A single turn carries every row of the set below to another of its rows. Some are shown first; where does it send the rows asked next?
q_946: |  1.41 |  1.68 |  0.24 | -2.36 | -0.88 |  0.03 |  2.34 | -1.69 | -2.99 | -2.46 | -2.17 |  0.55 |  2.17 | -2.19 | -0.74 | -2.54 |  0.90 | -2.15 | -1.96 |  1.17 |  1.01 |
q_683: |  1.74 | -1.71 |  0.66 | -1.88 | -0.70 |  0.94 |  0.27 |  0.03 |  0.33 | -0.44 | -1.44 | -3.50 |  2.37 |  1.83 |  2.31 | -1.24 |  1.67 | -0.81 | -0.37 |  0.90 |  2.71 |
q_529: |  0.76 | -3.41 |  0.48 |  0.07 |  2.96 |  2.63 |  1.59 | -0.57 |  0.48 | -0.74 |  0.88 | -2.11 |  2.43 | -1.18 |  0.12 | -1.70 | -1.79 | -2.47 | -0.72 | -1.51 | -1.52 |
q_775: |  0.36 |  0.68 |  2.69 | -0.44 |  0.55 | -0.49 |  3.79 | -1.74 | -0.22 | -0.26 | -2.31 |  0.72 |  0.97 | -2.20 |  0.60 | -3.59 | -1.33 | -2.81 | -1.63 |  1.56 | -1.10 |
q_948: |  0.34 |  0.85 |  2.79 | -1.52 |  1.01 | -0.41 |  1.92 | -2.10 | -1.29 |  0.14 | -1.08 |  1.88 |  1.68 | -3.00 |  0.23 | -4.08 | -2.18 | -1.70 | -1.35 |  1.34 | -0.44 |
q_123: |  0.99 | -0.34 | -0.18 | -4.36 | -2.69 | -1.62 |  0.26 |  0.11 | -0.70 |  0.00 |  2.14 |  0.44 | -1.61 | -0.14 |  0.38 |  0.75 | -1.58 | -1.48 | -0.40 |  0.09 | -2.20 |
q_94: | -0.24 | -3.45 | -0.78 | -2.36 |  0.84 |  2.45 | -3.32 | -0.46 | -2.11 |  0.25 |  0.96 | -0.76 | -0.67 | -0.31 |  1.92 |  0.14 | -0.98 | -1.94 | -1.21 |  0.61 | -0.72 |
q_995: | -0.12 | -0.42 |  0.21 | -3.60 | -1.05 | -2.36 |  0.73 | -0.42 | -0.28 |  0.54 |  2.61 |  1.02 | -1.03 |  0.53 | -0.37 |  1.34 | -1.90 | -1.06 |  0.54 | -0.54 | -1.89 |
q_80: |  0.55 | -3.30 |  0.93 |  0.20 |  1.00 |  3.26 |  1.23 |  0.12 |  1.27 |  0.96 |  1.92 | -0.20 |  1.70 | -0.74 |  1.58 | -2.04 |  1.01 | -2.08 | -0.24 | -0.24 | -1.39 |
q_662: | -1.08 |  0.11 | -0.90 | -0.27 | -0.86 | -2.74 |  0.07 |  2.04 |  0.51 |  0.31 | -1.84 | -1.29 |  2.55 | -0.44 |  0.23 |  0.31 |  0.30 |  2.06 | -0.60 | -0.19 | -0.46 |
q_436: |  1.35 |  2.11 |  0.65 | -2.27 | -0.04 | -0.02 |  1.81 | -2.74 | -3.85 | -2.48 | -2.47 |  0.15 |  1.35 | -0.74 | -1.74 | -1.31 |  0.52 | -0.91 | -1.54 | -0.38 |  0.59 |
q_590: |  0.69 | -0.88 |  1.59 | -1.34 | -0.74 | -1.37 |  0.31 | -1.55 | -0.81 |  2.44 |  0.43 |  2.19 |  1.24 | -2.62 |  1.23 | -1.81 | -3.44 | -2.71 |  1.10 | -0.31 | -1.99 |
q_423: | -1.11 | -0.69 | -0.91 |  0.06 | -0.40 | -1.97 | -2.00 | -0.64 | -0.94 | -0.99 | -1.96 | -2.38 |  0.47 | -1.29 |  1.91 |  0.70 | -2.61 | -2.07 | -2.16 |  0.12 | -3.27 |
q_180: | -1.07 | -4.62 | -1.71 | -1.29 |  1.40 |  0.41 | -1.69 | -0.59 |  0.27 |  0.46 |  0.18 | -0.92 |  1.20 | -0.38 |  2.24 | -0.31 | -1.55 | -2.45 | -2.88 | -0.54 | -1.40 |
q_418: |  0.19 |  1.18 |  2.33 | -0.78 |  0.96 | -0.45 |  3.66 | -1.25 | -0.68 |  0.47 | -2.43 |  1.06 |  2.66 | -2.96 |  0.29 | -3.10 | -1.46 | -1.62 | -1.08 |  1.31 | -0.54 |
q_25: | -0.14 | -0.23 |  0.04 | -2.73 | -2.28 | -2.10 |  1.50 |  1.42 | -0.45 |  0.29 |  2.24 |  0.85 | -0.57 |  0.66 | -0.65 |  0.39 | -1.75 | -1.14 |  0.63 | -0.99 | -1.94 |
q_350: |  2.24 |  0.63 | -0.97 | -4.21 | -2.29 | -1.11 |  1.79 | -0.29 | -1.92 | -1.93 | -0.08 | -0.04 |  0.27 | -0.95 | -1.17 |  1.13 |  1.64 | -0.42 | -2.35 |  0.79 | -0.14 |
q_201: |  0.77 | -0.41 |  1.84 | -2.27 | -1.08 | -0.97 |  0.69 | -1.56 |  0.16 |  2.01 |  1.45 |  2.28 |  0.21 | -1.80 |  1.17 | -2.47 | -2.76 | -1.55 |  0.15 | -0.72 | -2.99 |
q_479: |  1.13 |  0.27 |  2.38 | -0.97 |  3.32 | -0.38 | -0.92 | -3.03 |  0.58 | -2.03 | -0.97 | -1.28 |  0.67 | -0.89 | -1.93 |  0.12 | -0.92 | -0.96 |  1.63 |  0.05 |  0.90 |
q_626: |  1.44 | -0.05 |  1.37 |  0.60 |  3.00 |  1.42 | -0.93 | -3.75 | -0.98 | -0.46 | -1.58 | -1.44 |  1.55 | -0.86 | -2.22 | -0.16 | -1.33 |  0.28 | -0.96 |  0.04 |  1.49 |
q_463: | -0.32 | -0.94 | -0.42 |  2.21 |  0.78 |  1.70 |  2.05 | -2.20 |  2.13 |  0.30 | -0.88 | -1.57 |  0.37 | -0.09 |  0.54 | -2.42 | -1.23 | -2.65 | -0.35 | -1.10 | -2.22 |
q_252: | -0.02 | -2.12 | -0.84 |  0.31 | -0.43 | -0.59 | -2.59 | -0.72 | -0.17 |  1.71 | -1.25 | -1.98 | -0.53 | -0.98 |  1.35 |  1.03 | -3.60 | -1.35 | -2.06 |  1.30 | -1.51 |
q_982: | -0.37 | -1.75 | -0.21 | -1.37 |  0.80 |  2.08 |  0.94 |  0.69 | -1.26 | -0.48 |  1.46 | -1.93 |  0.91 |  1.56 |  0.78 | -0.27 |  2.10 |  2.01 | -2.48 | -0.14 | -0.63 |
q_663: |  1.27 | -1.87 | -0.18 | -1.15 | -0.94 |  3.19 | -0.62 | -0.29 | -1.20 | -0.28 | -1.84 | -1.73 |  1.65 | -0.34 |  2.98 | -1.64 |  2.48 | -2.47 | -1.32 |  1.79 |  1.20 |
q_247: |  1.82 | -0.83 |  0.15 |  0.09 | -1.50 | -2.09 | -1.04 | -0.56 | -0.21 | -0.94 | -1.69 | -1.30 |  2.21 | -0.76 |  0.28 | -1.04 |  1.26 | -1.97 |  2.79 |  0.71 |  2.60 |
q_896: |  0.97 | -0.44 |  1.95 | -1.65 | -0.91 | -1.04 | -0.56 | -1.25 | -1.00 |  2.62 | -0.72 |  2.10 |  0.90 | -2.68 |  1.00 | -1.17 | -3.72 | -1.70 | -0.41 | -0.54 | -2.81 |
q_657: |  1.18 |  2.26 |  0.25 | -2.52 | -0.59 | -0.35 |  2.05 | -2.17 | -3.90 | -2.45 | -2.95 | -0.85 |  1.79 | -1.24 | -0.44 | -0.67 |  0.25 | -1.65 | -2.08 |  1.03 |  0.57 |
q_582: |  2.43 | -0.93 | -0.75 | -3.60 | -2.33 | -2.22 |  0.86 | -1.02 | -1.15 | -1.18 | -0.67 |  0.69 | -0.70 | -0.69 | -0.84 |  1.71 |  1.93 | -1.90 | -1.52 |  1.37 |  0.78 |
q_319: | -0.20 |  0.04 | -1.59 |  0.30 | -1.48 | -0.22 |  0.10 |  1.16 |  0.36 |  0.85 |  0.19 | -1.70 |  2.25 |  1.41 | -1.11 |  1.18 |  0.04 |  1.77 | -0.68 | -1.46 |  0.04 |
q_764: |  0.32 | -0.94 |  2.29 | -1.30 |  2.88 |  3.76 | -1.02 |  0.30 | -2.48 |  0.22 | -0.26 | -1.56 |  1.99 | -1.08 |  0.33 | -1.62 | -1.36 |  0.63 | -0.66 |  0.98 |  0.76 |
q_634: |  2.73 | -1.60 |  1.64 | -2.14 |  2.51 |  3.34 | -0.57 | -1.11 | -0.38 | -0.43 | -2.18 | -2.77 |  2.59 | -1.25 |  0.10 | -0.88 | -1.05 | -1.12 |  0.32 | -0.09 |  1.68 |
q_555: |  1.00 | -1.43 | -0.30 |  0.92 |  1.57 | -0.14 |  1.67 | -3.19 |  1.69 | -1.29 | -1.19 | -1.62 | -0.27 | -1.82 |  0.23 | -0.93 | -0.10 | -1.93 | -0.07 | -1.69 | -3.80 |
q_940: |  2.13 | -0.31 | -1.63 | -3.76 | -2.29 | -1.86 |  2.05 | -1.67 | -1.30 | -1.21 | -0.49 | -0.24 | -0.83 | -0.26 | -0.24 |  1.72 |  2.12 | -1.25 | -1.32 |  0.42 | -0.51 |
q_156: |  1.46 | -1.49 | -1.48 |  0.31 | -1.24 | -0.04 | -0.17 | -0.72 |  0.37 | -0.87 | -1.97 | -2.00 |  0.56 |  0.04 | -0.37 | -0.47 |  1.16 | -2.98 |  0.70 |  2.14 |  3.51 |
q_438: | -0.72 | -2.69 | -1.65 | -2.04 |  0.00 | -0.28 | -1.01 |  0.28 | -1.42 |  0.40 | -0.17 | -2.31 |  1.54 |  2.16 |  1.81 | -0.80 |  0.09 |  1.92 | -1.80 | -1.29 |  0.40 |

q_201 -> q_123
q_775 -> q_896
And these:
q_657 -> q_418
q_423 -> q_662
q_94 -> q_982
q_252 -> q_319
q_180 -> q_438

A single turn carries every row of the set below to another of its rows. Some are shown first; where does it send the rows asked next?
q_938: |  0.65 | -0.94 |  1.08 |  0.87 |  0.86 |  1.07 |  0.00 |  0.18 | -1.47 | -2.69 |  0.85 |  1.79 | -1.67 |  0.25 | -2.27 | -0.62 |
q_551: | -2.84 | -3.21 | -0.22 | -0.32 | -0.66 |  0.38 | -3.09 |  1.47 |  0.59 | -0.27 |  0.15 |  1.02 | -1.48 | -1.13 |  0.03 | -1.67 |
q_874: | -0.99 | -2.72 |  0.97 |  1.86 | -2.18 |  1.20 | -2.66 |  1.89 | -1.28 |  0.14 |  0.33 |  1.63 | -0.75 |  1.05 |  0.69 | -1.24 |
q_682: |  1.23 |  2.48 | -2.93 | -0.17 | -0.36 |  0.05 | -1.83 | -3.27 | -2.27 |  2.09 | -2.10 |  0.33 |  1.23 | -1.47 |  0.53 | -2.13 |
q_780: | -1.60 | -2.53 |  0.04 |  0.46 |  1.24 |  0.11 | -1.32 | -1.76 |  0.47 | -2.74 | -0.44 | -0.08 | -0.03 |  1.92 | -0.85 | -3.42 |
q_574: |  1.07 | -0.92 |  1.84 |  1.50 | -1.30 | -0.93 | -1.73 |  1.30 |  0.95 |  0.72 |  1.66 |  3.05 |  0.32 |  0.67 |  1.06 | -0.57 |
q_267: |  0.25 |  2.38 | -4.03 | -0.49 |  0.34 | -0.08 | -1.60 | -2.64 | -1.34 |  1.03 | -1.80 |  0.56 |  2.00 | -1.16 |  0.14 | -2.32 |
q_878: |  1.07 |  2.42 | -2.36 | -0.45 |  0.11 |  0.06 | -1.86 | -3.62 | -3.22 |  1.71 | -2.21 |  0.58 |  1.36 | -0.59 |  0.13 | -2.03 |
q_65: | -0.76 | -1.76 |  2.67 |  1.29 | -2.09 | -0.16 | -0.64 |  0.70 | -1.57 |  0.70 | -0.02 |  1.99 |  0.57 |  1.26 | -0.33 | -0.16 |
q_882: |  0.55 | -2.03 |  0.20 |  1.72 | -0.07 |  2.22 | -2.24 |  1.08 | -1.64 | -2.21 |  0.86 |  1.30 | -2.84 |  0.16 | -0.84 | -1.54 |
q_625: |  0.36 | -2.47 |  2.98 |  1.16 | -1.02 |  0.11 | -2.07 | -3.11 | -1.64 |  0.37 | -1.28 | -0.53 | -1.24 |  1.40 |  0.33 | -2.95 |
q_380: |  1.84 |  2.24 | -3.35 |  1.50 |  1.94 |  0.09 | -2.20 | -1.47 | -2.67 |  0.63 |  0.46 |  0.41 |  2.33 | -1.34 |  0.62 | -0.74 |
q_187: |  1.29 | -1.29 | -0.03 |  0.92 |  2.25 |  0.59 | -2.61 | -1.05 |  1.42 | -1.72 | -1.53 | -0.08 |  0.31 |  2.91 | -0.92 | -1.83 |
q_27: |  1.55 |  1.99 | -2.53 |  1.73 |  0.70 | -0.34 | -2.50 | -1.40 | -2.91 |  2.13 |  0.12 |  0.43 |  2.93 | -1.05 |  1.38 | -0.53 |
q_354: | -0.54 |  1.50 | -2.67 | -0.37 | -0.18 | -1.87 | -2.06 | -2.85 | -1.57 |  1.58 |  1.12 |  1.72 |  1.76 | -2.35 |  2.06 | -3.07 |
q_103: | -1.38 | -1.63 |  0.28 | -1.82 |  0.35 | -1.47 | -2.44 | -0.64 |  3.30 |  0.57 | -0.83 |  1.12 | -0.54 | -1.04 | -0.27 | -1.82 |
q_116: |  1.23 | -1.07 |  1.85 | -1.45 |  0.29 | -0.74 | -2.65 | -2.15 |  1.52 |  1.13 | -1.01 |  0.52 | -3.03 | -2.14 | -0.53 | -1.72 |
q_30: | -3.10 | -3.11 |  1.27 | -0.48 |  0.55 | -1.65 | -2.03 |  0.17 |  0.81 |  0.23 |  0.71 |  0.51 |  0.50 | -1.18 | -0.05 | -1.06 |
q_705: | -0.30 | -2.69 |  1.28 |  0.05 | -0.64 |  1.14 | -3.22 | -0.04 | -1.12 |  0.19 | -0.03 |  0.44 | -3.94 | -2.31 | -0.36 | -1.62 |
q_589: |  2.16 | -1.41 |  2.19 |  1.42 |  0.17 |  0.35 | -3.26 | -1.76 |  0.03 |  1.04 | -2.22 | -0.31 |  0.07 |  2.72 |  0.31 | -1.37 |
q_192: |  2.75 | -0.22 |  1.18 |  1.29 |  0.72 |  0.04 | -1.34 |  0.42 |  0.52 | -1.59 |  2.26 |  2.73 | -1.85 | -0.32 | -0.48 | -0.87 |
q_851: |  0.82 |  2.01 | -2.58 | -0.33 |  0.66 | -1.32 | -1.95 | -3.58 | -2.19 |  0.82 |  1.30 |  1.42 |  0.25 | -3.09 |  1.39 | -3.21 |
q_845: | -0.43 | -3.22 |  1.41 |  1.19 | -1.25 |  1.49 | -3.93 | -0.72 | -1.51 |  0.69 | -1.76 | -0.67 | -1.99 |  0.95 |  0.54 | -2.34 |
q_485: |  0.24 | -2.25 |  2.64 | -0.25 |  1.35 | -0.48 | -2.10 | -1.74 | -1.19 | -0.04 |  0.75 | -0.24 | -2.93 | -2.64 | -0.96 | -1.05 |
q_129: | -1.34 | -3.14 | -0.73 |  0.71 |  0.87 |  1.75 | -3.33 | -0.01 | -0.15 | -2.03 | -1.08 | -0.39 | -1.61 |  1.13 | -0.67 | -2.72 |
q_808: |  1.26 |  1.87 | -1.74 |  1.47 |  0.92 | -0.76 | -2.46 | -1.44 | -3.68 |  1.99 |  0.81 |  1.18 |  2.77 | -1.07 |  1.41 | -0.44 |
q_280: |  1.36 |  2.13 | -2.81 |  1.15 |  2.33 | -0.41 | -2.12 | -1.37 | -3.22 |  0.31 |  1.27 |  1.21 |  2.35 | -1.25 |  0.53 | -0.58 |
q_572: | -0.11 |  2.22 | -3.53 | -0.68 |  0.74 | -0.08 | -1.66 | -2.82 | -2.13 |  0.78 | -1.92 |  0.83 |  2.42 | -0.16 | -0.10 | -2.20 |
q_433: |  0.25 |  1.79 | -3.30 |  0.51 | -0.34 | -1.51 | -1.95 | -2.22 | -1.20 |  1.48 |  1.32 |  1.38 |  1.90 | -2.55 |  2.18 | -2.76 |
q_523: |  1.49 |  2.16 | -2.98 |  0.58 |  0.28 | -0.92 | -1.90 | -2.94 | -1.84 |  1.05 |  1.41 |  1.10 |  0.47 | -3.15 |  1.65 | -2.85 |

q_589 -> q_574
q_380 -> q_523
And these:
q_129 -> q_882
q_625 -> q_65
q_354 -> q_572

